Rows are one point carried round by a steady rotation, each followed by how many steps it has turned.
The counts run from 0 to 380.
[138 128 125 166 114 142 139 115 165 153 108 155 148  99 149 162 123  66
 123  78 136 139 143 158 146 129 122 143  72 162 143 127  94 152 105 100
 145 131 124 101 116  94 104  66 142 158  92 116 144 121 147 112 138  63
 110 119 107 131 137  75  84 110 159 141 159 123 149 142 139 132 129 116
 133 122 145 132  69 159 105]
375
[120 125 137 178  95 124 134 131 139 153 112 118 130 123 159 160 131  78
 142  97 147 142 142 156 171 128 124 161  84 164 120 128  91 130 110  77
 176 137 136 106 122 122 119  92 127 147  85 134 147 131 110 134 141  64
 105 109 116 122 152  67 116  70 159  89 138 122  90 163 168 138 146 133
 141 125 151 123 102 163 108]
279
[127 120 105 162 100 118 146 112 148 149 119 156 154 112 162 158 136  92
 127  90 155 146 138 166 158 129  83 172  80 172 123 117 115 146  99 114
 134 114 132  77 124  84  95  92 161 135  99 107 142 118 120 135 144  77
 117 116 107 113 141  69  93  92 182 118 141 129 129 145 145 116  97 142
 139 141 121 154  85 163  93]
353
[144 123 109 187 102 129 121 117 144 149 127  86 139  98 158 171 130  77
 122  89 162 140 142 140 182 147 121 176  75 157  98 118  69 121 117  96
 154 124 119  96 142 111 114 101 162 136 110 137 157 112 138 126 173  77
 129 119 113 108 136  78 104  97 177  96 138 125 109 141 154 126 107 144
 114 123 142 133  92 153  94]
84
[127 117 109 157 106 132  89 127 161 113 113 144 164 106 139 169 135  71
 129  57 150 145 148 140 122 132 136 153  75 144 118 121  99 152 133 120
 138 145 132 123 121 108 108 100 163 109 109 118 164 118 162  98 165  63
 117 113  90 112 162  92  89 119 156 130 129 134 160 144 150 133  95 116
 128 139 146 126  91 173 104]
345
[113 132 108 154 104 129 154  99 139 138 128 126 158  98 163 193 129  84
 124  97 143 148 146 165 158 142 114 158  78 150 108 109 100 132  82  88
 157 118 133  83 128  93 120  93 138 135 121 134 130  92 108 152 139  72
 114 123 118 122 135  64 109  93 186 107 126 116 138 159 149 104 131 107
 120 130 153 131  95 169 116]
295
[117 130 128 182 112 127 148 128 153 144 123 114 138 112 147 162 123  78
 128  92 147 160 148 164 161 136 126 143  75 161 133 131  67 140  89  80
 168 143 124 101  99 125 110  76 134 156  92 130 140 123 116 130 150  85
 118 124 102 125 161  73 100  90 172  94 142 118 112 163 154 142 143 136
 139 128 157 136  96 178 110]
31
[137 132 121 165 122 147 123 124 170 147 110 137 158  99 151 169 110  67
 118  67 137 137 146 154 153 131 127 136  77 163 137 119  91 155 117  96
 154 141 113 108 119  92  93  69 143 156 103 114 149 122 157 101 153  68
 110 128 107 130 138  85  81 129 152 142 155 123 150 146 143 134 124 123
 121 130 158 129  71 155 106]
6
[132 125 124 166 110 135 130 135 174 158 110 123 159 106 138 175 112  71
 127  75 152 164 136 155 163 137 123 158  71 164 132 114  90 130 106  91
 157 143 119  89 106 106  98  80 154 157  98 119 147 124 131 107 139  85
 112 119 106 138 160  82  93 119 165 114 148 117 121 160 143 128 141 126
 139 132 164 126  88 175 103]
258
[132 120 106 176 101 128  92 125 130 118 122 124 139 110 156 160 149  75
 141  80 138 132 147 142 143 138 142 152  69 147 100 140  75 150 153 100
 177 146 131 136 135 125 128 103 152 103 107 133 165 123 142 115 183  50
 123 116 104  97 153  85 114  82 151  98 131 132 129 142 172 136 106 135
 116 136 139 117  99 158 107]
197
[113 125 122 172 105 110 107 124 128 125 118  83 153 105 149 174 130  70
 137  81 159 147 149 141 151 142 141 162  83 149  93 120  90 121 129  95
 172 140 146 118 119 134 124 116 146 113 106 142 159 111 130 122 154  68
 109 114 105 110 169  82 117  84 164  91 117 122 118 177 173 135 136 118
 129 127 165 116 121 169 119]
56
[136 111 108 162 108 115 122 121 129 140 121  88 154 100 141 171 118  91
 144  79 168 152 136 148 175 136 121 177  69 159 100 115  90 115 133 108
 160 116 117  86 129 109 112 116 172 124 105 131 154 108 115 120 154  75
 123 115 110  99 148  83 111  84 172  97 116 118  89 162 170 116 114 128
 123 132 155 130 115 154 103]
194
[116 117 111 154 118 115 132 114 150 135 110 145 172 106 146 162 128  89
 129  73 168 149 140 152 147 121 104 170  84 168 125 116 130 136 111 131
 121 121 139  74 121  86  90 112 161 129  93 123 146 118 131 116 128  70
 115 100  93 101 153  74  81  93 181 129 129 130 128 160 145 130  96 124
 152 136 131 147  94 167 100]
352
[120 125 126 154 101 136 135 129 164 152 107 131 166 109 137 185 109  67
 129  72 158 160 141 158 153 129 117 158  90 154 136 108 108 121  86  97
 141 133 140  96 116 101 104  86 139 151  99 117 142 114 128 116 124  71
 105 110 104 140 156  69  93 112 167 125 137 125 135 165 136 130 141 109
 148 120 157 125  86 175 117]
263
[123 133  94 161  98 132 118 101 144 125 128 156 151 102 169 171 152  82
 120  84 133 133 148 155 142 137 108 155  82 152 116 125  99 170 111 107
 144 134 128 113 134  93 107  92 153 115 121 113 145 115 147 133 171  61
 127 123 102 109 137  73 104 111 177 125 142 136 167 136 148 118  85 129
 119 146 115 141  80 166 101]
96
[132 127 111 148 107 132 113  95 109 122 112 147 153  95 168 178 145  71
 142  81 122 119 147 147 147 123 124 151  86 151 106 125 115 145 139 103
 163 117 138 117 142  93 135 102 141 111  99 133 154 106 131 138 154  32
  98 108 124 100 122  65 113  67 161 134 127 124 144 146 173 118 123  96
 111 131 142 120  88 135 123]
186
[126 132 113 164  87 143 124 118 155 146 114 170 151 122 170 164 144  74
 114  88 136 134 141 160 139 132 103 161  94 165 135 120 106 160 104  99
 140 130 149 110 132  86 107  82 135 131 100 107 146 124 149 131 150  56
 112 121 108 120 139  62 100 103 169 133 150 141 161 137 142 127 109 126
 138 138 123 141  70 164  98]
238
[134 131 114 149 104 129 125 123 140 139  93 175 164 122 168 164 132  85
 143  80 115 130 135 169 145 116 116 128  85 173 134 126 126 167 138  99
 166 125 126 105 120  82 102  86 144 134  95 103 142 129 134 117 141  50
  88 123 119 112 138  76 105  79 151 130 140 123 136 154 171 131 127 115
 124 143 139 133  77 147 121]
17
[136 129 108 143 111 130 141 108 144 139  96 168 160 113 166 169 125  86
 146  81 119 135 140 172 148 119 108 125  85 169 136 129 115 167 125  90
 164 126 120  97 119  80 106  79 135 135  93 105 133 123 122 121 140  47
  94 124 117 112 133  72 107  86 151 123 133 124 135 152 162 119 132 112
 118 143 143 135  76 147 125]
270
[119 115 100 145 112 102 129 109 118 119 116 126 167 108 149 173 137  99
 152  85 151 157 138 159 152 123 112 160  75 158 102 123 123 132 132 114
 155 111 132  84 121 109 112 119 172 105 106 127 147 111 103 128 145  59
 106 113 103  86 156  83 112  66 171 100 104 123 107 172 179 116 110 118
 128 148 145 132 119 162 116]
188
[145 119 102 165  97 129 132 127 153 161 105 133 155 129 177 164 127  91
 132  87 142 137 135 160 188 129  92 164  82 179 108 105 113 148 131  95
 161 119 121  84 140  87  85  90 150 131 108  96 147 123 137 121 162  74
 106 131 122 118 134  85 107 107 164 113 143 130 120 149 164 117 105 146
 114 155 131 143  78 143  91]
359
[125 114 103 158 105 118  86 126 142 109 121 121 155 104 135 159 134  78
 139  65 154 151 144 135 134 133 140 161  69 144 108 129  81 142 142 116
 152 143 129 122 119 114 115 110 175 110 100 126 163 126 151 100 169  60
 120 103  91  97 169  96  96  95 154 110 123 137 131 156 169 141 104 128
 138 138 149 118 114 174 100]
87
[137 128 123 167  99 142 120 132 176 157 116 129 148 108 132 175 112  66
 123  68 149 159 136 153 155 132 113 168  77 154 137 112  87 131 102  94
 147 139 126 103 120 109 101  76 150 150  98 105 150 121 140 103 140  81
 113 116 100 136 152  75  95 120 164 120 157 124 132 148 137 127 135 125
 134 127 158 123  81 174 102]
5
[119 121 128 173  99 129 114 143 173 144 115 128 145 120 130 165 125  67
 122  71 164 164 138 146 148 134 117 170  85 165 134 115  96 130 104 103
 150 144 148 112 107 119 102  90 143 145  89 122 152 131 140 111 140  75
 118 105  95 129 177  73  94 105 165 107 147 131 128 163 143 138 130 133
 158 130 150 123  99 188 100]
4
[136 127 108 166  86 126 134 122 154 153 110 160 141 127 183 162 142  82
 121  99 134 137 136 164 165 129  95 161  90 178 128 112 119 157 111  93
 154 130 141  94 136  89 102  89 127 127 100  96 144 128 134 131 148  68
 104 128 119 117 138  65 112  97 163 116 154 129 138 142 159 124 109 138
 127 146 111 147  72 156  99]
243
[118 138 113 160 120 128 147 104 149 127 105 156 163 107 171 165 123  81
 126  83 117 131 154 163 135 126 121 109  82 165 135 132 104 175 108  99
 165 143 125 101 113  87 101  69 134 142 106 116 139 114 144 124 148  60
 103 128 113 117 138  77  93  94 159 133 144 128 162 153 158 140 120 113
 129 134 150 141  73 162 123]
265
[133 132 122 166  95 139 130 117 150 151  99 168 146 123 169 163 140  72
 126  82 133 130 142 159 152 122 100 154  92 168 141 119 119 150 107  97
 147 126 146 100 133  89 111  77 129 146  89 108 142 127 139 131 137  57
  98 117 116 126 136  57 100  91 168 133 159 134 147 141 151 126 126 119
 140 128 123 136  69 156 105]
127
[114 117 107 157  99 118 103 108 142 119 108 135 173 104 152 172 138  72
 123  67 168 143 147 138 138 126 117 169  92 163 109 108 141 133 133 138
 134 124 162  98 133  93 104 126 155 104 104 130 162 106 154 116 135  58
 106  93 100 101 156  69  99  98 175 132 121 139 154 156 152 126  99 110
 145 135 131 135  96 162 100]
98
[122 146 120 167 114 145 142 113 163 146 118 126 154 104 156 184 114  73
 116  83 130 146 149 163 158 143 122 134  76 153 130 123  83 149  91  80
 162 138 113  99 112 101 101  69 133 159 110 121 138 106 134 129 152  79
 109 136 111 134 138  76  97 125 171 115 147 120 149 160 145 128 130 116
 114 135 165 129  77 174 113]
148
[115 124 103 160 112 123 115 113 135 107 132 108 158  94 154 181 135  83
 134  72 133 139 155 147 134 147 148 125  69 147  95 134  69 149 127  90
 170 150 116 122 115 119 120  92 155 118 123 142 157 107 138 118 179  64
 123 129 102 100 160  94  99 101 159 109 119 123 148 158 171 130 115 119
 105 135 169 122 104 174 117]
60
[137 125 105 173 101 134  87 119 133 116 124 130 140 103 149 155 149  67
 133  69 144 125 150 141 137 134 137 155  71 147 105 134  70 153 144 110
 158 147 126 136 135 117 129  99 161 107 100 128 164 127 160 112 179  52
 127 112  98  97 151  86 102  86 149 116 138 139 141 133 160 134 106 135
 125 126 137 122  92 158 103]
86
